369  763  692  551  803  558  203 -> 369, 203

601  181  320  853  580  306 -> 601, 306

34  90  30  26   3  17
46  78  43  39  13  28
-> 34, 28

15  92  24  81  80   5 -> 15, 5

1  1  1  1  8
1  1  1  1  5
-> 1, 5

-39  -16  -29   38   -8   24 -> -39, 24

5884  3110  2795  8616 -> 5884, 8616

7030  6014  3263  3280  3944  2856  4044
3008  3651  5967  3166  5858  5868  6149
3531  5843  3193  4630  4254  8390  2764
-> 7030, 2764
---
[[-15.53   4.67   5.60  -0.46]
 [  0.18  -6.40 -16.59  12.10]] ans = -0.46, 0.18

[-161.09    1.21   31.33   71.75  106.86  -66.42] ans = -66.42, -161.09

[[-13.92 -14.04 -14.10   9.00]
 [ -2.85  -2.96  -3.03  -2.82]
 [-17.44 -17.28 -17.13  17.85]] ans = 9.00, -17.44

[[ 142.790   39.440   23.356 -133.374   47.416]
 [ 153.955   31.939   11.115 -127.660   61.244]] ans = 47.416, 153.955

[-0.122  0.069 -0.064 -0.061 -0.074  0.116] ans = 0.116, -0.122

[[-0.05  0.07  0.03 -0.03]
 [-0.13  0.03 -0.02 -0.01]
 [ 0.20 -0.16 -0.08  0.22]] ans = -0.03, 0.20

[-9.713 -4.492 16.070 -0.751 -2.857] ans = -2.857, -9.713

[[-156.26   27.18   36.13   27.18  106.17  -95.27]
 [ -43.61   10.41  103.97    6.75  139.86 -114.22]] ans = -95.27, -43.61

[ 109.0   29.4   36.3 -107.8  -13.4  -21.1] ans = -21.1, 109.0
---
[[-17 -17 -22   4  17]
 [ 12 -29 -35  13   3]
 [  9   2 -16  -1   6]] -> 9

[[-12  10 -16 -25]
 [ -6   3 -21 -32]
 [  8  18 -16  23]] -> 8

[[  3  -8  28  -2]
 [ 41  10  21 -12]
 [  4   1 -19 -14]] -> 4

[[  6   3   6  -1   3]
 [ -3  -3  -2   6   5]
 [-40 -23  21 -28  -6]] -> -40

[[  8  -2  17 -12  -5  -5 -15]
 [  2   0   7 -15  10  -2 -12]
 [  3   7  -4  -8   4   0 -32]] -> 3

[[ -3 -15 -12  -1  -2]
 [  7  -2   5 -11  14]
 [-18 -34  -1  19  -1]] -> -18

[[  0   9   9  29  -1  21   4]
 [-19 -17 -17 -18  15  10  34]
 [ 12  28  31 -28 -17 -27   1]] -> 12
---
[  7  30   2   1  16 -32 -11] ans = 30

[[  1  -9   7  14   3]
 [ -1  -8   6  14   6]
 [ 20  -4   8 -12 -41]] ans = 20

[-20  22  -3  16 -13 -34] ans = 22

[[  4  18  11   3   9  18]
 [  4  18 -41  34 -25  18]
 [ 16  21 -41  40 -16  22]] ans = 40

[ -6   7  33   3 -15] ans = 33

[  8 -39  33 -41] ans = 33

[-31  38 -35  11 -24  24] ans = 38
---
array([[ -8, -11,  23, -12, -24, -17],
       [ 11,  -5, -18,   9,  -5, -39]]) -18

array([[ 17, -14,  -8,   1,  33,  12,  36],
       [ 34, -29,  27,  29,   3,  -1,  -3],
       [-22,  18,   2,  -6, -31, -12, -33]]) 2

array([[  2,  -1,  11,  -2,   0, -34,  -3],
       [ -5,  -4,   1,   2,   4,   0,   4],
       [-11,   7,   0,   1,   0,  -7,   0]]) 0

array([  3,  35, -24,  23, -38]) -24

array([40,  9, 12,  4]) 12

array([[  5,  35, -19,   1, -17],
       [ -6, -28,   4,   0,  17],
       [ -5, -10, -26,   0,  -2]]) -26

array([  4,  17,  12,  25, -30]) 12

array([ -4, -24,  -1,  40,   6, -30]) -1
---
[[10  9 31 24  9]
 [ 9  6 31 25  3]] ==> 10

[ 34  -8 -18 -32] ==> 34

[[-30   8  -5   6]
 [-21   3  -8   5]] ==> -30

[[-21 -13  26   2 -21  31]
 [ 20   8 -12  10   5 -22]] ==> -21

[  2  23   0  -6 -32] ==> 2

[  8  10  -2 -31   6] ==> 8
---
[[7386, 5356, 5968, 6035, 2387, 6015], [8973, 7820, 5068, 5945, 8315, 6382]] ⇒ 5356
[287, 943, 549, 890, 151, 542] ⇒ 943
[[-31, 39, -18, 2, -7, 15], [-24, 32, -36, 28, 7, 23]] ⇒ 39
[135, 112, 118, 157, 209, 44, 137] ⇒ 112
[8518, 5859, 4163, 7535, 7271, 1381, 3790] ⇒ 5859
[-18, -31, 44, 23, -4] ⇒ -31
---
Input:
 22    1   -4    3    8
 -9   19   11  -33   11
 -9   -9   -6   21   11
Output: -9

Input:   0    0   21   34   19  -16
Output: 21

Input:
23  35  15   3
 1   8  20  -9
15  25  28  -9
Output: 15

Input: -41  -26  -41  -35
Output: -41

Input:  -5   35  -26  -16   14    9
Output: -26

Input:
 -1   16  -25   -5
 -4   30   12   -9
  4  -23  -17    7
Output: 4

Input: -32   12   25    2  -28  -14    3
Output: 2

Input:
 -7   14    0   -2   -6   12
  8  -34  -11   -5  -11    0
Output: -11

Input: 14  36  -5  18
Output: 14

Input: -29  -32  -21    2  -13
Output: -32
---
[2 5 6 0 3 7 7] → 5

[[146 172 214 132 219   7 162]
 [185 169 171 165 125  85 124]
 [114 120 140 186 166 185 138]] → 162

[ 956  781  437 -975  602  823   -5] → 602

[138  43 223 150 136 121 159] → 138

[8 3 4 2 2] → 3

[248  93  41  47 121] → 93

[ 24 -25 -31  22 -26 -26  32] → -25

[586 769 886 426 199 518 254] → 518

[3 4 7 7 2] → 4

[3 5 1 6 7] → 5
---
array([[-1.622, -1.291,  0.520, -0.404,  1.295],
       [-0.556,  0.517, -0.124,  0.243, -1.374]]) yields -0.556

array([ 15.8,  -4.1,   9.0, -12.7,   2.0,  13.1]) yields -4.1

array([-17.44, -16.96, -13.76,   4.05,  11.47]) yields -17.44

array([[-171.85,   63.68,   20.03,  -15.58,  121.66, -211.93],
       [-211.19,  131.06,   -3.27,   21.15,  114.93, -105.30],
       [-209.28,  -29.92, -204.68, -206.22,  136.24,    9.80]]) yields -29.92

array([[-1.86, -1.12, -1.27,  1.83,  1.25, -0.86],
       [-1.04, -1.31, -2.21,  1.91,  0.74, -0.99]]) yields -1.31

array([[ 112.321,   65.871,  222.707,  223.996,  206.875,  233.972,
        -146.391],
       [ -71.570,  117.863,    2.395,   -3.818, -103.762,   75.706,
         -34.270],
       [   7.792, -136.003,  158.856,  206.791,   99.662, -144.337,
        -122.612]]) yields 158.856

array([[-164.90,  -75.43,  122.02, -150.49],
       [  75.97,   65.05,  -63.47,   61.65]]) yields -150.49
